In the data rows, 128 means zero.
Here are some rows, each followed by its group. Groups can overlap.
[163 124 130 155  93 118 142 112  58  94 132 172  65 120 105 172 151 110
 117  45  65 157 107 161 165 133 173 145 139 127 150 132 115 199 148 144
 124  78  97  87 156 209 141  96 112 203 182  96 173  69 139 161 140 120
 117 154 123  90 186 166  85 135 106 154] zc
[177 132 120 186 103 129 184  94  54 102 116 126  57 100  79 183 173  97
 139  29  94 112 114 162 180 181 190 138 162 133 122 158 135 184 184 153
 128  77 105 122 175 220 133 108 117 221 174  70 147  56 115 156 143 127
 178 194 122  86 206 192 144 116 119 200] zc
[108 161 155 121 121 126 140 127 141 124  99 109 147 131 115  93 105 155
 130 130 138 137 147 125 105 141 104 142 143 101 116  97 114  93 113  95
 145 126 154 145 137 114 129 119 114 112 136 148 105 148 120  86 149 104
 129 126 135 110 115 119 125 158 127 123] bl
[156 137 116 153 106 123 150  97  84 115 126 121  98 108 111 152 155 111
 138  89 107 151 106 143 155 149 163 136 140 133 144 123 129 171 156 144
 126  96 108 119 147 170 140 114 106 169 170  96 159  92 133 142 146 129
 142 162 124 131 164 159 131 116 112 159] zc
[166 116 116 112 151 179 116 106 120 146 198 151  66  98 122 148 134  80
 116  71 100 162 108 138 119 103 205 103 177 140 125 149 132  97 110 152
 160 192 158  79  80 136 175 107 200 117 105 136 159 153  53 130  95  96
 135 101 140  65 162 134  52 101 159 115] nm
[ 95 139 159  99 157 113 108 157 188 136 114 120 171 157 132  77  93 162
 117 180 164 117 159 111  82 146  96 133 125  93 108 104 112  64  93  84
 131 172 176 161  88  79 110 143 138  61  86 170  86 189 103  78 119 102
 113  90 122 129  81  92 120 151 142  93] cr
[179 150  70 203  44 179 236  55  45 110 127 104  84  48 121 168 182  77
 160  37  95 149 110 150 218 152 151 169 172 171 160 147 141 164 209 165
 111  49  75 129 206 203 154 119  80 225 223  73 204  47 167 163 141 196
 199 209 131 128 206 204 160  96 100 186] fl
[143 168 130 159  57 143 178  82  55 103 107 120 115  83 126 145 148 111
 156  66  74 167 104 140 170 122 114 170 157 138 158 107 139 141 155 124
 144  43  87  97 203 172 160 108  65 194 212 114 167  70 173 137 159 126
 149 174 146 123 172 175 155 129  83 162] fl
[ 96 154 162 113 126 117 127 143 149 124 102 103 157 141 124  82  99 163
 128 146 149 136 149 118  97 129  93 148 132 101 116 105 113  80 108  88
 142 135 153 149 124 101 118 128 111 100 125 155  97 157 126  87 143 104
 117 112 138 117  99 112 125 161 123 105] bl
[156 135 121 174 140 122 164 135 147 136 137 111  99 132  83 124 148 123
 125 107 163  79 144 117 138 195 211 103 137 132  82 132 129 112 161 145
 129 170 149 188  86 131 119 120 141 122 114 102 104 126  78 129 135 141
 183 137  94 105 168 140 112 115 157 171] cr
[115 143 131  90 173 118 106 155 205 152 127  97 164 151 122  93 104 158
 110 192 207 115 150 114  70 150 129 110 133 105  95 102 115  83  98  84
 136 173 185 162  65  55 111 140 152  43  75 141  86 192  91  78 128  95
 117  99 121 148  73  99 136 127 158 108] cr
[141 128 144  68 161 176  93 116 148 128 151 186 133 118 153 119  92 105
 115 122  61 171 117 142  99  51 147 138 136 129 119 131 123  94  71 129
 174 137 147  45 102  93 200 116 177  98 111 168 155 169 101 128 109  71
 102  65 146  85 115  88  61 138 163 127] nm
[111 170 155 151  68 125 165 113  80 108  84  94 129 116 106 108 122 153
 147  91 117 193 136 122 132 118 103 172 149 110 135 110 106 128 150 106
 138  78 114 135 175 153 130  96  69 166 194 132 122  91 151 120 166 117
 118 161 140 105 144 154 127 163  94 134] fl
[191  81  78 169 130 122 174  88 120 143 187 164  71  83 118 184 198  64
 132  98 104  72 100 149 178 196 176  99 149 184 154 150 179 157 157 183
 106 130 124 127 128 149 130 141 154 146 112  81 184 104 114 173  83 176
 203 152  95 180 187 167 143  60 125 190] dh
[149 127 127 124 127 137 131 112 118 118 125 167 118 107 134 147 138 111
 122 102  87 132  92 150 130 120 121 128 141 136 136 121 138 136 122 135
 145  92 122  92 148 141 153 112 136 147 143 127 150 117 134 137 131 121
 140 134 140 122 147 131 132 123 127 159] zc
[ 91 155 156 130 135 108 141 158 192 148 121  85 172 142 111  58 100 164
 139 186 197 106 163  86  75 167 104 118 128 111  82  95 123  43 109  90
 139 184 179 192  87  50 109 131 109  53 106 165  63 182  85  77 139 114
 137  97 113 130  87 104 147 145 135 113] cr
[130 155 129 131 128 151 141 128 112 127 107 114 114 124 117 135 131 127
 137 109 115 102 117 151 147 106 125 125 132 151 114 158 134 137 129 140
 135 113 123 112 173 146 140 120 117 162 125 113 128 107 145 139 131 130
 147 141 139  95 140 133 141 137 132 142] zc
[150 124  82 139 165 124 150 119 174 150 161 108  98 107 101 139 165 114
 120 143 172  94 134 155 126 186 184  93 153 156 122 122 154 163 144 137
 110 184 164 168  83  98 109 137 159 107  87  98 128 149 105 132 114 153
 173 148 109 152 135 140 143  87 154 154] dh
[175 117  94 104 161 183 109  91 132 145 177 197 109  97 150 160 144  75
 123 118  62 134  90 147 137  55 158 111 126 188 127 134 157 136 106 162
 165 134 122  68 114 103 171 122 179 132 104 124 175 134 134 173 112 119
 145  81 128 112 140 117 108  99 172 164] nm
[122 131 147  90 156 135 107 130 179 140 134 151 151 143 125  87  89 143
 114 158 142 142 147 119  91 104 130 134 122 113 108 109 115  79  88 101
 153 168 171 122  79  67 144 128 163  64  91 162 114 188  90  95 122  85
 116  73 126 103 101  94  63 149 155 107] dh
[155 159 135 172  71 159 171  86  78 121 125 153 114  93 129 148 150  99
 163  76  89 145  91 112 160 101 124 158 145 154 125 122 156 112 152 147
 158  59  91 100 183 153 160 119  85 174 188 120 156  80 130 157 146 129
 167 164 154 119 174 169 175 108 104 167] zc
[154 123 123 122 130 127 124 109 103 107 119 176 113 107 138 165 143 109
 118  86  73 134  88 162 138 117 128 131 140 133 150 122 141 156 123 139
 148  76 111  78 164 157 152 105 135 163 154 118 165 103 143 143 129 122
 138 136 141 126 156 136 135 126 115 162] zc
[115 158 113  85 190 131 101 163 207 149 122  90 141 136 109  91 104 167
 100 183 209 139 152 150  65 140 156 115 148 106  95  90 105 142 104 102
 147 194 198 154  60  74 105 109 158  69  79 129  94 188  76  91 145  97
 103 115 128 116  84 100  98 138 170 102] cr
[106 135 125  84 167 114  97 157 202 149 128 109 176 148 140  89  98 156
 110 202 194 138 147 115  75 127 109 120 124 105 106 107 117  95  93  92
 132 163 173 153  67  58 112 143 150  47  81 151 102 192 108  83 120 103
 105  91 123 161  67  93 132 131 149  92] cr
[ 97 154 179  85 146 126  88 139 150 112  76 152 156 150 132 101  87 169
 109 134 117 152 122 131  78  87  89 144 131  80 113  97 102 112  88  81
 174 101 149 108 148 117 143 111 129 113 128 166 108 152 117  95 157  74
  93 101 165  97 100  99 118 173 135 108] zc
[105 163 141 115 119 138 126 116 135 134 116 105 154 121 132 107 110 144
 137 154 137 166 140 125 107 123  96 149 140 109 135  92 118 107 120  91
 153 114 143 116 138  96 136 120 114 111 137 149 120 143 134  99 149 102
 118 124 143 137 103 119 136 143 116 122] tn
[164 122  92 139 164 132 157 113 183 155 161 107 121  98 107 134 162 106
 124 163 188  84 126 121 111 197 163 101 147 152  88 102 144 108 145 152
 148 180 175 158  75  81 126 132 155  89  80  91 121 153  62 132 125 141
 185 132 109 165 137 134 149  78 154 172] dh
[ 66 185 178  41 171 131  70 156 192 121  69  94 192 170 127  48  33 203
 100 183 172 205 154 130  36  67  81 150 119  51  99  71  69  85  62  46
 176 161 183 132 101  66 135 102 137  58 108 187  70 213 119  43 170  32
  52  75 169  77  46  66  74 207 146  62] zc
[128 148 126 126 123 141 148 125 147 141 128 106 139 115 125 107 129 132
 134 143 151 120 140 120 118 146 120 143 143 133 119 112 133  94 125 109
 136 143 146 141 127 100 131 131 123 105 124 136 119 143 116 112 132 131
 143 132 123 133 123 126 131 120 135 136] cr
[115 118 148  92 168 134 110 147 127 106 102 125 110 140 104 125 100 155
  89 110 119 161 155 165 106 123 137 142 149  70 135 148  76 173 111 103
 127 124 165 119 129 167 117 108 151 158 115 135 129 144 111 101 136  97
  95 121 145  80 112 121  86 173 141 117] zc
[ 90 174 167  87 141 133 115 137 161 122  94  94 169 136 126  70  78 170
 126 142 155 143 146 131  81  94  81 158 142 101 104  83 109  77  91  75
 156 142 157 134 126  95 134 116 115  91 118 163  89 168 131  70 154  84
 109  99 157  96  80  99 117 172 127 100] bl
[147 153 107 151 110 164 175  91  93 130 103  89 109  94 113 143 147 109
 152  90 122 121 112 149 152 114 125 154 141 166 115 140 144 163 159 147
 148 111 110 111 175 142 149 114 111 173 149 101 134  88 148 141 136 138
 167 165 142 104 151 158 150 110 119 162] tn
[ 95 172 138  96 123 146  98 107 106 126 105  92 148 130 145 112 100 152
 134 116 129 196 134 139 107  72 121 152 140 108 139 109 103 153 123  87
 133 109 118 114 145 137 143 103 106 139 175 144 125 124 152 101 146  94
  94 118 151 110  93 111 119 168 121  89] tn
[ 70  72 159 149 103  53  83 200 118 129 125 138 175 192 171 116 119 155
 146 184 148  98 134  71 135 131  68  99  57 117 161 165 135 131 116 144
  52 136  80 169 123 134  62 176  84 108 124 151 107 112 177 147  92 173
  76 120  98 189  88 115 158 131  84  59] gh
[153 149 107 186  58 145 202  76  98 141 149  99 106  78 117 139 178  95
 174 110 120 124 101 110 163 163 139 147 158 177 139 105 166 109 166 151
 141 100 103 131 165 131 158 126  67 157 177 113 148  85 138 152 138 156
 180 168 121 172 172 178 187  80  87 174] bl
[131 136 129 159  62 142 165  99 102 141 153 129 150  83 151 123 150 105
 168 141 112 166  99  98 142 115  88 163 138 161 163 113 156  82 140 139
 139  93 100 115 167  90 130 131  70 120 165 136 158 101 166 144 129 152
 149 139 146 195 135 157 179  90  76 138] bl
[ 93 158 165 105  99 133 109 121 124 120 102 135 171 131 150  98  94 156
 138 143 115 179 120 115 106 105  68 162 129 108 150  77 115 116 102  76
 144  87 123 107 163  94 132 116  89 113 158 168 121 140 170  98 146  98
  97 113 156 137  91 113 141 164 102  96] bl
[ 75  90 153 148 133  84  70 210 132 146 153 126 169 211 158 116 117 156
 132 200 153  64 147  77 138 107  94  82  53 133 120 174 138  96 114 152
  80 159  87 158 104 113  82 180 107 109  85 153  80 131 154 159 103 170
  93  97 112 171  90  92 153 136 121  62] gh
[160 111  82 126 188 153 161 133 188 143 133 130 111 111 107 125 137 119
  93 127 181  73 167 159 130 172 173 109 146 132 104 151 119 132 143 146
 104 185 185 174  87 117 100 141 197 102  71  97 133 167  85 114  96 160
 184 127 106 113 130 120  99 108 187 153] dh
[199  90  71 129 167 177 138  82 118 153 210 170  57  80 127 189 170  53
 111  83  86 113  97 158 154 134 209  99 166 177 147 144 172 144 129 172
 131 160 139  74 113 135 163 125 201 127  96 106 188 129 102 169  83 134
 163 122 120 127 174 151  96  69 156 167] nm
[135 136 135 122 104 130 128 107 107 115 117 160 128 109 139 143 129 121
 132 106  88 159 102 143 133 114 103 141 138 129 154 111 138 139 120 115
 145  76 108  91 163 135 148 113 111 151 164 136 153 109 155 131 131 113
 130 138 141 133 140 138 135 132 110 139] zc
[168 153  83 183  60 176 216  65  63 110 113 111  96  60 121 156 164  95
 150  51  97 153 118 146 203 133 148 171 169 155 158 138 131 159 194 150
 120  63  90 130 200 184 147 115  96 212 210  82 191  62 166 149 139 180
 189 197 140 107 189 187 145 108 110 175] fl
[ 82 175 166  96 124 128 122 144 145 111  71  90 164 140 117  69  73 181
 119 144 144 181 158 129  84 106  83 162 141  70 113  90  88  95 101  71
 153 126 161 140 131 108 128 102 110 109 144 166  95 160 129  70 171  84
  89 117 151  86  85 107 104 194 132  94] tn
[ 98 194 135 123 104 173 165 113 116 104  50  56 145 110 116 100  87 168
 126 105 149 169 159 148 111  92  95 174 157  89 103 106  85 122 148  79
 154  94 138 132 176 146 159  94  94 163 173 137 106 120 132  76 204 103
 102 154 170  72 112 129 126 182 131 122] fl
[148 189  90 168  66 192 216  65  70 112  95  61 115  61 121 147 146 108
 155  75 103 149 115 150 170  98 113 178 166 157 126 115 137 132 180 135
 159  56  92  99 212 161 179 106  68 205 198 103 159  69 164 124 182 145
 165 191 162 117 165 176 169 117  99 173] fl
[146 138 147 140 114 129 129 113 106 115 111 165 115 115 121 148 148 122
 133 108  95 129  92 129 134 119 134 132 139 126 121 133 140 138 130 145
 156  77 116 110 165 154 147 117 115 155 150 122 143  96 117 156 146 121
 142 143 143 128 155 148 161 116 122 160] zc
[189  82  78 111 178 170 120  92 128 150 207 185  72  90 133 186 158  60
 103  92  81 118  95 165 141 124 198  98 158 170 145 143 169 147 118 162
 133 161 143  66 109 125 157 123 207 117  87 112 187 140  97 164  76 126
 146 112 122 127 164 137  92  74 159 159] nm
[147 150  85 110 167 156 129  90 147 156 164  88 105 109 112 137 140 113
 124 123 167 123 135 166 112 126 190 105 158 154 105 137 130 163 145 131
 140 181 153 138  89 123 146 109 173 124 113  95 132 137  92 127 129 124
 155 117 113 116 123 121 126 114 170 133] dh
[105 144 153 147  88 108 145 120 111 125 115 120 146 133 129 108 124 141
 145 128 134 137 136 103 131 157  90 145 135 115 143 103 122 107 127 101
 124 107 120 149 150 121 115 131  90 124 154 141 114 124 144 101 136 130
 133 137 123 144 124 133 159 143 104 120] bl
[111 135 139 116 115  97 106 121 113 112 116 117 135 131 131 135 123 147
 131 129 117 160 111 132 123 124 110 137 130 113 159 106 124 168 125 103
 121  96 112 114 143 128 115 119 103 141 160 134 125 113 169 124 138 115
  98 133 141 147 117 131 142 139 100 117] tn
[132  12 121 216  74  14 116 187  52 119 185 200 108 186 153 189 201 103
 135 118 103  87 107  62 198 196 147  94  48 149 182 176 151 211 159 205
  14 108  35 170 114 201  38 177  83 155 153  91 162  46 162 227  77 231
 110 163  59 229 174 168 154  76  70 112] gh
[164 123 120 131 171 128 143 113 161 139 136 135 112 114  96 136 157 112
 113 124 152  90 119 144 106 166 171 109 147 129  88 130 143 111 131 151
 163 138 175 148  95 110 139 118 163 111  88  98 128 142  66 133 124 124
 173 130 123 124 153 132 130 104 159 176] dh
[136 117 107  93 191 147 118 137 200 146 124 128 132 132 120 108 115 139
  92 162 180  95 158 144 107 142 151 121 138 119 114 143 106 129 115 117
 112 187 183 158  93  87 101 137 191  80  64 122 115 182  99  93 101 141
 151 109 116 116  97  99 105 125 180 125] dh
[130 190 108 151  81 174 183  69  75 117  99  59 127  79 126 140 132 125
 153 101 106 163 113 138 154  90 107 169 155 143 127 105 132 134 161 126
 156  65  99  97 201 153 160 103  73 190 191 114 144  77 164 120 180 126
 140 180 159 117 141 164 169 127 103 162] fl
[152 134 114 176  76 127 180  90  96 131 147 122 106  96 117 144 172 100
 157 107 116 116 111 124 163 165 136 141 144 161 147 118 158 115 155 145
 127 107 105 129 152 144 142 132  91 153 164 109 155  89 140 149 127 155
 164 164 117 160 171 170 158  91 101 166] bl
[119 145 129  87 196 127 106 145 217 146 120  94 164 136 111  94 101 156
  99 201 204 114 149 122  59 158 126 106 137  96  79  79 109  95 105 100
 166 188 206 149  65  54 124 123 166  56  62 130  85 199  59  82 147  93
 125 101 135 138  79  87 124 131 171 129] dh
[149 123 122 120 139 113 124 120  99 105 116 174 106 120 129 163 139 118
 113  83  77 126 104 175 136 130 135 121 140 120 146 123 136 186 120 124
 132  68 116  87 160 174 140 112 133 166 152 114 164 103 138 139 134 112
 125 137 131 117 148 138 126 137 129 158] zc
[109  62 130 185  92  57 106 174  92 129 142 125 126 184 147 155 160 126
 158 142 139  59 141  62 184 173 110  80  46 148 148 184 142 158 172 179
  44 125  55 177 120 175  72 172  99 154 132 110 105  76 159 175  96 200
 124 150  88 183 144 138 176 106  95  90] gh
[ 91  69 143 184 114  43  86 199 111 136 163 145 148 209 148 135 151 141
 138 179 143  66 142  68 155 164 120  79  55 124 139 173 137 133 135 166
  51 154  79 188  96 150  52 183 101 122 115 136  93 105 139 166  95 187
 111 130  82 188 122 120 164 118 107  77] gh
[103  62 119 168  86  58  95 176  94 132 154 132 138 173 169 149 158 132
 150 172 150  96 131  65 168 162 115 105  57 132 178 160 134 178 158 166
  25 148  56 180 120 171  49 175  93 122 148 107 126  78 170 169  89 204
  86 163  85 209 128 143 178  94  85  71] gh
[130 135 160 107 117 120 105 137  90  93 108 167 101 147 115 141 107 147
 101  77  80 190 120 162 119  91 141 152 133  94 140 109  87 183 108 107
 145  83 122  81 142 173 138  86 124 163 158 131 142 108 148 129 149  84
  72 118 146  77 140 131  57 175 113 122] zc
[ 99 151 143 105 118 115 107 126 136 124 110 106 149 130 132 111 109 157
 135 156 141 164 115 127 103 106 100 145 134 111 152  95 121 140 112  89
 135 113 130 124 133  93 117 117 102 117 145 148 109 140 169 105 143 103
  95 123 151 146  98 121 143 146 107 102] tn
[198  95  56 184 163 184 175  94  87 141 167 104  38  89  90 213 200  58
 154  72 122  18 115 157 220 155 223  83 142 227  93 217 194 180 220 217
 116 162  90 113 144 195 144 143 155 224  96  33 142  69 137 208 120 187
 218 163 116  89 204 168 157  73 161 210] dh
[129  65 110 215  73  72 135 162  69 134 157 120 107 161 143 173 187 104
 170 129 131  42 126  65 213 186 133  79  59 179 154 204 160 169 194 200
  37 112  36 171 145 185  81 180  84 184 143  87 123  51 172 202  94 225
 153 171  87 194 172 164 193  82  89 112] gh
[ 79 177 174  92 111 138 121 121 161 131  97 102 189 126 141  60  82 171
 146 178 141 177 137 102  80  81  60 175 136 102 128  76 117  58  89  65
 174 126 155 121 142  51 144 119  92  75 132 185  89 170 154  82 155  89
  94  92 167 135  75  97 133 162 105  94] bl
[115 155 140 134  80 131 152 107 108 123 119 117 151 108 139 111 125 130
 153 128 110 158 117 112 131 115  84 163 142 131 148  92 133 101 127 104
 146  91 110 114 165 117 141 124  78 129 171 144 138 118 159 113 150 124
 129 133 142 149 125 140 158 134  92 126] bl
[ 95  55 133 167 131  78  92 202  88 121 121 107 122 196 137 160 137 136
 157 150 147  55 152  74 182 135 130  88  53 149 122 212 148 167 186 174
  52 164  53 167 123 189  72 179 101 172 113 100  82  85 182 182 115 187
  99 134 111 131 130 125 161 131 107  84] gh
[186 103  90  93 163 161 108  87 139 136 176 217 104  88 155 176 139  70
 109 108  61 122  79 168 146  92 152 116 134 177 158 123 165 154 100 157
 155 106 123  41 124 103 185 124 183 126 109 131 197 140 131 161  88 115
 150  90 125 139 152 119  88  92 150 166] nm
[144 128  97 123 177 114 136 137 173 134 148 114 103 120  95 135 147 127
 103 136 160  92 140 164 116 180 184  91 148 130 111 118 132 163 134 133
 120 176 169 160  81 120 111 127 173 112  84 102 124 151  94 118 120 132
 156 134 105 126 132 132 113 111 159 152] dh
[120 137 151  91 151 109  95 140 133 104  94 168 136 148 130 132 101 152
 102 112 101 149 120 158 101 107 116 128 126  90 134 112 110 148  98 102
 144  90 137 103 142 138 131 102 144 134 134 144 123 134 134 112 136  86
  98 122 145 105 117 109 103 164 131 119] zc
[160 157  97 199  46 147 229  78  72 131 133 105 100  78 123 144 178  85
 169  69 110 110 123 128 196 170 144 148 153 168 135 128 158 102 180 147
 124  84  87 142 180 171 160 137  74 179 193  89 171  71 134 143 142 170
 187 189 115 144 197 185 163  90  94 185] tn
[131 136 113  85 206 155 109 128 207 154 147 124 134 123 108 111 114 138
  99 180 180 122 155 160  75 164 142 105 150 122 100 111 116 114 103 103
 165 175 208 123  76  66 121 120 189  67  46 132 106 195  71  95 133  98
 136  90 124 137  87  93 110 127 175 145] dh
Which 5 groups are nearest to each row below, nearest first, going by the distance to the centre of the group?
[154 136 124 103 151 112 114 108 108 112 120 135 106 118 116 170 133 122
 106 100 105 154  97 178 115 121 153 122 156 118 132 115 131 185 122 114
 151  66 129  93 139 153 153 103 137 155 145 103 150 104 138 142 134  96
 107 140 137 127 143 139 132 130 121 154] zc tn bl nm fl
[161 127 102 170  90 102 158  87  70 116 150 129  89  95 119 181 181  97
 146  82  97 128  94 140 179 168 158 125 145 158 169 125 160 188 170 152
 104  68  81 113 159 171 127 123  95 188 184  90 168  63 171 166 126 159
 154 174 118 168 177 176 168  94  94 169] fl zc tn bl gh
[174  73  97  79 168 139  77 102 150 131 178 245 115 102 169 177 132  80
  91 129  56 147  76 179 127  70 121 110 116 173 179 137 144 178  81 160
 142 103 128  27 108 108 156 121 191 120  90 142 203 144 150 182  76 122
 115  73 127 159 126 101  75  96 139 152] nm zc dh tn bl
[111 159 139 137  86 137 159 119 123 125 105 104 152 117 133  97 117 140
 144 129 134 147 141 113 124 130  92 162 141 111 128  94 121  82 125  95
 141 107 128 138 144 116 135 127  83 125 159 142 122 129 135 101 154 120
 125 141 141 131 121 135 140 141 113 123] bl tn zc cr fl
Which 4 groups are nearest to each row below, nearest first, going by the average distance to the group's rows?
[ 90 155 173  70 158 110  90 159 155 109  72 119 159 157 121  85  71 179
 102 142 132 170 148 148  71  94 100 148 135  61 117  97  83 119  82  74
 155 126 170 122 130 114 127 101 140 101 121 161  96 173 125  74 154  67
  73 106 158  72  85  88  86 191 139 101] cr tn bl zc
[ 26  85 189  97 159  71  38 240 162 126  61  92 196 245 149  79  54 209
 132 218 187  93 190  56  93  87  68 111  37  79  98 177  93 108 116 100
  78 200 111 189  89 111  54 166 118  87  79 163  15 164 165 109 126 126
  33  83 133  98  46  61 119 198 122  21] cr gh bl tn
[137 133 156 115 135 139 102 125 125 110 103 200 133 124 136 148 127 128
 119 108  85 138  81 148 107 103 125 128 139 129 117 107 133 125 108 125
 171  79 121  80 156 141 166 110 133 142 144 141 134 116 118 140 144 100
 125 123 154 106 140 120 135 136 137 148] zc tn bl nm
Which 5 groups are nearest to each row below, nearest first, going by the distance to the group's nearest row?
[181  84  96 124 141 180 109  86 108 152 230 165  50  86 134 175 160  50
 122  71  75 156  92 133 141 109 213  97 165 160 147 169 151 106 116 179
 150 188 138  64  75 144 193 118 210 130 116 132 176 137  59 156  72 116
 144 116 132  97 181 147  61  69 153 126] nm dh zc cr bl
[139 152 123 165  76 138 186  96  93 124 127 113 120  97 119 133 152 110
 154  94 113 130 122 124 155 158 119 150 152 144 137 109 142 110 156 126
 133  95 109 132 165 148 143 129  88 156 172 119 149 100 134 128 141 143
 160 161 123 139 160 162 158 119  98 156] bl zc tn fl cr
[ 78 173 173  92 126 119 109 150 143 107  68  97 168 152 118  71  72 186
 114 148 137 182 160 122  85 104  87 159 134  63 115  96  82 108  98  70
 145 127 156 144 133 112 123 106 108 108 144 166  91 159 136  72 171  78
  78 116 149  89  85 104  96 195 127  91] tn bl zc fl cr
Which 3 other groups have their centres nearest to the centre of group nm, nearest first?
dh zc tn
Which 5 groups are nearest to each row below, nearest first, going by the average distance to the group's rows?
[138 163 106 156  74 167 195  80  85 110  94  93 122  82 124 129 131 121
 144  76 118 168 136 143 166 120 122 174 163 129 147 125 114 139 172 122
 128  73 106 132 185 162 140 108  98 181 200 107 163  93 160 124 151 155
 155 176 148 104 154 163 131 137 116 145] fl tn zc bl nm
[184 119  96 216 122 124 192 110 115 135 164 128  64 110  77 159 186  92
 141  74 148  57 130 114 176 226 237  96 141 164  94 152 157 130 187 179
 109 155 126 181  98 160 127 129 141 155 130  72 126  94  72 159 121 173
 223 170  79 112 207 172 135  84 155 200] dh nm zc fl tn
[132 160 127 160  82 133 168 112  78 110 108 105 111 107 113 129 145 131
 141  86 111 167 127 133 162 135 135 164 146 119 147 137 118 158 158 137
 128  80 107 137 174 170 125 112  91 178 180 119 149  88 152 134 150 137
 147 173 134 120 158 161 126 139 104 140] fl zc tn bl nm
Which 3 other groups have their centres nearest to the centre of group zc, nearest first?
tn bl fl
Which 3 other groups have their centres nearest to the centre of group fl, nearest first?
tn zc bl
Which 3 other groups have their centres nearest to the centre of group tn, nearest first?
bl zc fl
Which 4 groups are nearest to each row below, nearest first, going by the distance to the centre of the group?
[ 64 208 193  94  63 177 142 112 100 110  78  68 175 124 139  55  51 169
 152 116 100 255 159 112  97  39  49 204 149  74 138  63  74  35  98  53
 193 105 127 106 163 112 170  97  66 137 189 193 104 152 161  53 177  62
  66 114 192  57  91 111  96 194  96  74] bl tn zc fl
Which 3 other groups have their centres nearest to the centre of group bl, nearest first?
tn zc cr
Which 3 other groups have their centres nearest to the centre of group cr, nearest first?
dh bl tn
